In the data rows, the value 128 means zero.
Each row below has a hidden score, from 0 to 20, with 10 about the middle. What is it? The score is a weighted sum of the row's numbers plus the product of two more (or one squared), each taken from its middle value.
[167 144 127 119 118 114 114 104  96  95  97 111 102 126 133 126] -> 9
[141 143 128 118 117 116 115 111  97 100  97  99  95  98 100  95] -> 9
[102 109 152 181 179 173 153 255 255 235 148  97  95  95  95  95] -> 6
[105  98  94  95  95  98 106 103 105 122 127 127 131 129 135 139] -> 11
[144 109 100  96  97  99  98 101 115 110 144 140  99 130 136 111] -> 9
[107 152 171 167 161 141 135 135 123 113 101  97  95  95  95  95] -> 9
[136 142 126 116 113 115 113 114 101  99 100 101  95  97  99  95] -> 9
[ 94 103 107 114 117 128 147 128 140 170 144 113 102 100  99  95] -> 11
[ 94 109 116 126 137 135 134 152 135 130 112 108 119  95  95  95] -> 8
[126 127 106 103 100 104  98 100  96  95  97 185 205 218 215 187] -> 6
[ 94 108 133 134 134 131 125 136 103 129 106  97 107  95  95  95] -> 10
[ 94 123 141 170 176 209 221 152 109 137 107 108  95  96  96  95] -> 15
[145 200 201 193 191 157 169  98  97  95 111 110  95 106 109  95] -> 14
[ 94 121 138 167 174 192 191 153 142 130 108  99  95  95  95  95] -> 12
[126 102 107 107 108 113 112 118 146 113 170 154 161 158 152 172] -> 12
[141 107 108 116 117 118 124 128 117 127 143 155 141 158 155 158] -> 10
[108 101 104 107 108 117 112 123 144 136 169 135 139 127 127 137] -> 14
[105 103 120 129 133 138 139 139 139 127 139 130 113 116 115 118] -> 10
[161 166 123 109 109 110 106 113  96 112 109 103 198 163 162 195] -> 14
[104 100 102 108 106 112 119 138 133 142 152 121 131 116 117 121] -> 10
[ 94  95  94  95  95 110 108 152 238 250 191 133 154 112 119 111] -> 16
[177 188 166 155 145 136 123 153 111 105  98 102 126 108 111 140] -> 9
[140 120  94  95  95  97  97  97  96  95 114 172 156 188 191 181] -> 7
[141 122 135 133 129 126 119 121 119 112 133 132 147 121 121 134] -> 9
[ 94  95  94  95  95  98 106 118 134 136 180 197 186 150 146 139] -> 9
[161 110 103  97  97  98  97 100 115 109 164 168 103 153 160 121] -> 8
[105 144 165 176 179 165 165 133 107 117 116 111  95 102 102  95] -> 13
[103 103  98 108 104 110 109 133 121 134 144 131 150 133 121 134] -> 12
[ 94  95  94  95  95  97 103 103 149 138 192 222 189 182 174 168] -> 9
[ 94 116 138 174 181 190 189 164 150 145 108  98  95  95  95  95] -> 13
[165 166 162 149 145 125 125 109  96  95  97 100 107 108 110 119] -> 10
[105 107  97  96  95 100  99 122 116 116 129 192 201 179 171 160] -> 4
[129 111  94  95  95  97  97  99  96 105 121 125 128 129 134 138] -> 11
[ 94  95  94  95  95 111  98 141 169 167 225 161 174 122 124 130] -> 14
[127  95  94  95  95  97  97  97 127 128 243 255 173 217 208 194] -> 17
[156 149 177 186 187 163 147 150 125 116 107 106 133 118 114 133] -> 14
[103  97 126 136 136 128 117 160 151 144 116  97 113  96  95  95] -> 8
[156 111 117 116 119 121 121 111 120 123 139 161 144 166 163 164] -> 9
[181 168 155 136 133 115 114 106  96  95  97 117 126 141 148 148] -> 10
[180 184 171 146 145 108 111  98 102  98 123 135 107 143 150 131] -> 11
[117  97  94  95  95  97  97 100  96 103 116 171 163 189 192 187] -> 6
[179 175 177 172 164 139 133 131  96 138 104 100 155 111 116 154] -> 8
[149 135 166 157 143 135 122 216 187 152 107  97 104  95  95 101] -> 2
[177 175 176 161 163 133 142 102  96  96 106 121 107 133 139 129] -> 12
[134 104 101 107 106 108 108 105 130 151 140 175 175 165 160 175] -> 9
[103 101 101 108 114 126 131 137 124 153 132 122 129 112 109 115] -> 9
[160 124 122 100 101  97  97  98 119 109 176 178 104 152 160 113] -> 8
[179 162 160 148 147 134 136 122 115 115 110 126 135 148 152 152] -> 11
[114 103 103 108 113 115 109 119 136 137 172 142 140 134 136 143] -> 14
[174 131 118 102 102  97  97  97  99  96 122 155 143 172 177 166] -> 9
[116 107 109 103 105 106 113 107 128 130 132 124 102 116 118 106] -> 10
[162 118 119 114 115 111 116 104 113 114 131 161 145 171 169 166] -> 9
[169 117 115  97  98  97  97  99 121 113 185 193 109 166 174 121] -> 7
[179 164 165 152 151 135 139 114 109 107 113 124 130 144 150 148] -> 12
[129 149 115 113 113 104  97  97  96 104 108 141 199 203 201 193] -> 15
[120 125 135 130 127 121 115 144 125 126 112 110 104 106 105 102] -> 9
[172 184 163 134 129 107 102 103  96  95 101 131 126 149 153 136] -> 11
[ 94 104 114 128 131 143 142 136 118 138 137 107 113  99  95 102] -> 12
[110  97  94  95  95 100 103 102 101  97 128 124 132 130 134 139] -> 11
[162 143 111  99  96  97  97  98  96  95 112 129 111 128 132 123] -> 9
[153 113 118 115 119 122 126 108 126 118 147 158 144 163 163 162] -> 10
[106 103 125 144 156 192 198 203 217 209 134 103 104 101 102 100] -> 7
[ 94  95  94  95  95 102 107 119 152 135 177 167 158 134 129 117] -> 11
[ 94 100 105 117 126 164 199 194 224 244 151 104  95  95  95  95] -> 6
[120 131 135 129 125 119 113 132 121 125 109 107 102 104 104 100] -> 9
[ 94  95  94  95  95  97 104  97 142 134 135 174 157 155 150 151] -> 3
[ 94  95  94  95  95 100 109  99 129 134 167 161 153 143 133 136] -> 12
[ 94 104 106 111 114 133 155 143 170 184 136 104  96  97  95  95] -> 10
[119 126 134 132 133 135 129 128 121 127 106 100 106  95  95 100] -> 9
[ 94 103 110 120 126 130 136 132 132 145 141 105 123 103  98 101] -> 12
[ 94 139 161 173 170 150 139 138 118 123 100  97  95  95  95  95] -> 10
[ 96 118 134 153 160 172 180 146 119 122 115 112  95 100 100  95] -> 12
[110 108  99 103  96 101  97 124 100 120 125 199 201 187 180 170] -> 5
[105 103 114 121 128 128 122 140 160 138 133 114 111 116 113 111] -> 10
[130 149 192 206 212 216 207 151  96 120  98  97  96  95  95  95] -> 19
[123 118  94  95  95  97  97  97  96  95 111 187 193 214 216 194] -> 5
[162 157 127 119 116 118 114 110  98  95 101 108  99 113 117 113] -> 10
[180 194 189 177 174 156 150 129 112 115 102 101 124 115 118 138] -> 12
[171 159 115 102  97  97  97 102  96  95  98 144 161 186 188 177] -> 11
[100 101  97  95  98  97 105 104  96 105 110 126 172 164 157 151] -> 13
[100  99  94  96  95 102 106  97 123 104  97 140 180 168 164 152] -> 6
[ 94  95 105 115 122 154 173 189 205 219 145 108 102  95  95  95] -> 6
[ 94 106 111 128 136 133 140 127 146 143 122 104 120  98  95  98] -> 11
[ 94 102 131 146 148 151 133 216 184 177 132 107 102  95  95  95] -> 7
[ 94 105 109 119 125 134 137 137 149 129 112 112 121  95  95 103] -> 7
[ 94  95  94  95  95  97 104 106 152 173 194 201 175 149 147 151] -> 16
[173 152 137 125 123 115 115 105  96  95  97 112 108 130 139 134] -> 9
[171 149 133 122 120 114 114 103  96  95  98 112 106 128 137 131] -> 9
[178 147 123 103 101  97  97  97 100 100 121 148 142 169 173 164] -> 10
[135 133 178 191 189 182 153 243 158 175 100  98 107  99  98 105] -> 8
[140 154 193 208 207 201 189 147 104  98 100  97 100  95  95 102] -> 17
[113 103 120 125 119 122 120 123 126 120 127 119 141 113 115 121] -> 9
[103 100 115 131 138 156 172 133 131 130 143 129  98 113 114 102] -> 11
[143 124  95  95  95  97  97  98  96 100 112 123 122 129 131 133] -> 10
[107 121 140 148 149 145 143 137 126 127 118 114  96 105 105  95] -> 10
[ 94 101 124 162 169 204 175 255 254 255 132  97  95  95  95  95] -> 7
[ 94 102 108 115 121 155 185 171 214 224 144 105  95  95  95  95] -> 8
[175 161 140 137 129 125 111 127 124  95 113 115 192 149 156 183] -> 11
[118 103  94  95  95  97  99 109 106 100 118 125 125 130 133 137] -> 9
[165 184 181 165 163 130 136 105 112 106 136 134 105 132 136 119] -> 13
[ 94  95  94  95  95 113 120 136 160 144 166 149 156 119 116 121] -> 10
[ 94 103 115 132 137 136 132 142 146 163 121  97 115  95  95  96] -> 11
[165 175 139 113 106  97  97  98  96  95 104 125 111 127 130 120] -> 9
[181 181 162 139 136 108 107 102 113 107 133 143 129 155 160 150] -> 12
[180 175 159 140 136 110 108 108 111 111 130 137 141 153 155 157] -> 12
[127 102 109 107 112 109 115 104 137 153 162 152 158 156 149 166] -> 12
[ 95 151 174 191 190 174 171 134 101 114 104 104  95  95  95  95] -> 12
[153 152 144 133 131 121 121 108  96 102  97  99  99 102 104 105] -> 10
[ 94  97 120 142 154 203 189 255 255 255 159  97  95  95  95  95] -> 1
[104 102 116 129 139 151 162 136 134 140 130 126  99 113 112 101] -> 10
[126 140 134 124 119 117 113 124 116 117 105 105  99 102 103  99] -> 9
[ 94 116 139 179 184 197 181 181 135 156  97  97  95  95  95  95] -> 13
[145 122  97  95  95  97  97 108  96 100 100 161 208 194 193 193] -> 11
[166 168 192 195 195 170 158 146  99  99 102  97 118  98  95 123] -> 13
[ 94  95  98 117 125 157 158 193 172 168 134 109 115  99  95  98] -> 8
[110  95  94  95  99 112 120 122 147 158 139 133 129 129 127 123] -> 10
[175 184 176 164 152 144 128 155 123 118  97 104 119 104 107 129] -> 8
[148  97  96  95  95  97  97 104 132 120 167 154  96 134 142 103] -> 7
[155 198 202 199 196 177 183 109  96  95  97  99  95  97 100  95] -> 15
[177 180 179 160 160 122 132  97  96  95 108 123 102 133 140 124] -> 11
[ 94  98 105 118 130 178 205 220 250 255 151  99  95  95  95  95] -> 4
[147 198 203 200 198 176 184 105  96  95  97  99  95  97  99  95] -> 14
[ 99 104 132 161 172 195 157 255 255 219  98  97  95  95  95  95] -> 6
[141 104 103  99  98 108 105  97 116 113 140 171 175 177 174 181] -> 9
[175 191 164 156 142 135 123 167 144 122  99  97 141 103 102 154] -> 8
[166 171 186 176 162 154 136 185 141 123 105 103 114 103 103 119] -> 8
[101 108 108 111 116 119 131 126 137 142 131 120 103 109 109 103] -> 10
[105 102 106 105 108 120 116 124 134 134 153 128 135 121 119 128] -> 12
[144 105  98  97  97 102 101 102  96 111 141 171 179 176 175 179] -> 10
[102 105 106 113 117 132 144 127 138 129 127 115 126 109 106 110] -> 10
[ 94  95 101 105 111 126 122 121 141 131 146 135 138 118 114 111] -> 10
[176 149 144 134 132 126 125 128 118 114 115 137 147 159 162 161] -> 11
[130 127 111 106 107 107 122 104 125  95  97 113 181 146 148 174] -> 9
[105 108 111 110 115 114 126 125 136 130 128 119 104 109 109 104] -> 9
[182 179 144 118 112  97  97  97 102  98 120 144 142 163 166 161] -> 11
[127 108  94  95  95  97  97  97  96  95 110 173 158 191 190 183] -> 4
[122 129 117 116 107 116 104 124 123 116  97  98 164 114 124 153] -> 11
[103  96  96 107 106 120 124 127 148 153 147 123 127 117 117 113] -> 12
[ 94  96 110 135 146 199 205 248 255 255 140  99  95  95  95  95] -> 3
[ 94  97 109 126 137 189 208 230 255 251 158  99  95  95  95  95] -> 3
[100  95  98 110 114 125 128 137 142 157 138 125 121 119 119 116] -> 11
[147 118  97  95  95  97  98 103 102  96 123 177 198 206 202 194] -> 11
[145 143 190 192 186 178 144 227 156 147 113 104 112 101  97 107] -> 9
[108 106 136 146 149 133 113 204 184 179 137 102  99  95  95  95] -> 6
[126 124 106 113 107 117 105 116 148 115 140  99 165 129 126 148] -> 15
[170 181 158 129 124 104 101 103  96  95 102 133 120 146 149 130] -> 10
[124 105 104  97  98  99 101 102 123 115 136 126  95 112 115  95] -> 9
[134 133 139 138 140 129 131 142 125 127 110  99 118  96  95 115] -> 8
[123 112 126 124 125 116 118 121 144 142 145 126 136 117 114 125] -> 10
[178 141 120 102 100  97  97  97 104  96 120 150 142 171 174 165] -> 9
[108 140 142 124 126 103 108  97 107  96 118 116  95 104 105  95] -> 7
[123 103 106 108 108 116 112 112 142 154 176 149 152 153 146 166] -> 15
[107  95  95  98 101 111 121 126 146 139 139 131 131 121 124 118] -> 9
[110 110 107 100 103 104 110 106 124 122 126 117  95 105 106  95] -> 9
[124 137 135 127 121 120 112 131 117 124 111 107 100 104 104  99] -> 10
[182 185 170 156 151 136 128 135 133 116 106 111 155 138 145 165] -> 11
[179 184 173 149 148 108 114  97 100  96 119 132 105 141 147 128] -> 11
[135 143 126 116 114 114 113 113 101 103 100 102  95  99  99  95] -> 9
[ 94 108 144 181 194 228 225 208 125 148 107  97  95  95  95  95] -> 18
[121 104 106  99 101 102 108 107 123 122 136 130 102 120 122 107] -> 9
[ 94  95  94  95  95 108 113 142 233 235 223 141 158 122 112 114] -> 16
[181 183 163 140 137 107 108 100 110 104 133 144 123 154 159 145] -> 12
[121 103 107 115 110 112 117 118 161 150 166 152 151 151 148 162] -> 14
[154 164 194 201 204 187 172 147 109 115  97  97 105  95  95 109] -> 14
[ 94  95  94  95  95 109 113 124 142 148 171 162 163 126 118 126] -> 10
[127 130 140 137 137 132 131 128 123 128 102  99 114  95  95 103] -> 9
[ 94 100 103 113 118 133 150 155 142 164 126 109 106 105 103 104] -> 9
[ 98 105 110 113 121 127 131 140 131 136 135 112 124 107 107 107] -> 10
[ 96 136 155 167 165 147 142 140 112 130 104 104  95  95  97  95] -> 10
[ 94 142 164 173 168 147 137 137 104 126 101  97  95  95  95  95] -> 11
[131 103 102  95  96  97  99 103 125 115 144 133  95 118 122  97] -> 9
[119 105  94  95  95  97  97  97  97  99 114 120 130 131 133 138] -> 10
[164 143 122 115 114 114 113 103  96  95  99 108  98 120 126 118] -> 9
[ 94 147 181 197 192 176 159 154 121 131  98  97  95  95  95  95] -> 12
[108 111 119 125 129 148 158 145 139 144 132 114 126 103 107 109] -> 9
[177 176 178 162 163 131 141  99  96  95 106 122 104 133 139 127] -> 12
[ 94  95  94  95  95 107 119 128 145 146 177 163 141 133 128 139] -> 12
[114 114 124 134 147 153 161 134 139 152 120 109 122 108 109 115] -> 11
[158 159 117 111 106 115  97  97  96  96  97 113 199 177 182 195] -> 16
[135  95  94  95  95  97  97 101 134 138 255 255 159 220 212 189] -> 18
[166 189 139 126 118 121 112 144  97 105  97 108 204 156 150 198] -> 14
[176 192 176 161 152 149 130 177 145 133  98  97 122  95  95 130] -> 6
[150 136 119 114 114 105 116 144  99 137 105 125 199 186 181 192] -> 16
[145 198 203 200 198 173 184 102  96  95 100 101  95  97 100  95] -> 14
[ 94  95  97 116 128 160 158 179 139 165 121 101 118  99  95  95] -> 9
[103  95 110 120 125 131 133 136 127 149 138 129 109 115 119 114] -> 10
[155 159 191 185 175 164 139 209 141 143 107 100 109 101 105 110] -> 7
[179 180 165 140 137 112 110 105  96  95 100 125 134 148 154 149] -> 11
[173 149 118 102  99  97  97  97 102 100 112 138 159 166 169 173] -> 10
[113 115 146 141 133 126 112 166 175 143 131  97 103  95  95 101] -> 8
[117 117 153 179 183 200 178 243 251 175 125 105 102 102 100 101] -> 8
[168 137 112  96  96  97  97  98 100  96 108 143 162 169 172 176] -> 9
[105 137 138 125 126 105 111 103  99  99 116 113  95 102 104  95] -> 8
[113 163 183 207 210 221 240 117 104 103 115 112  95 103 105  95] -> 18
[ 94 103 106 114 117 128 145 132 148 151 129 113 104 106 106 101] -> 10
[116 105 106 109 111 117 113 100 155 167 177 148 142 142 136 149] -> 18
[103  96 109 124 129 144 152 135 139 143 138 131 102 115 114 105] -> 10
[181 184 167 143 140 107 108  97 107 101 128 140 114 149 155 137] -> 12
[167 122 120 109 111 104 107 103 106 104 133 163 145 171 172 167] -> 9
[181 191 167 145 137 109 104 105  96  98 112 131 153 154 156 166] -> 12
[101 130 148 154 159 144 140 137 120 128 103 108  95 100  99  95] -> 9
[124 168 190 185 178 162 149 158 119 134 101  97  95  95  95  95] -> 12
[181 177 162 140 137 113 112 106  96  95 101 120 133 146 153 152] -> 11
[181 107 103  95  95  97  97  99 119 115 195 219 125 194 201 144] -> 6
[132 124 167 174 156 148 121 222 204 189 122  97 100  95  95  97] -> 3
[ 94 148 173 191 193 176 167 132 112 109  99 103  95  95  95  95] -> 10
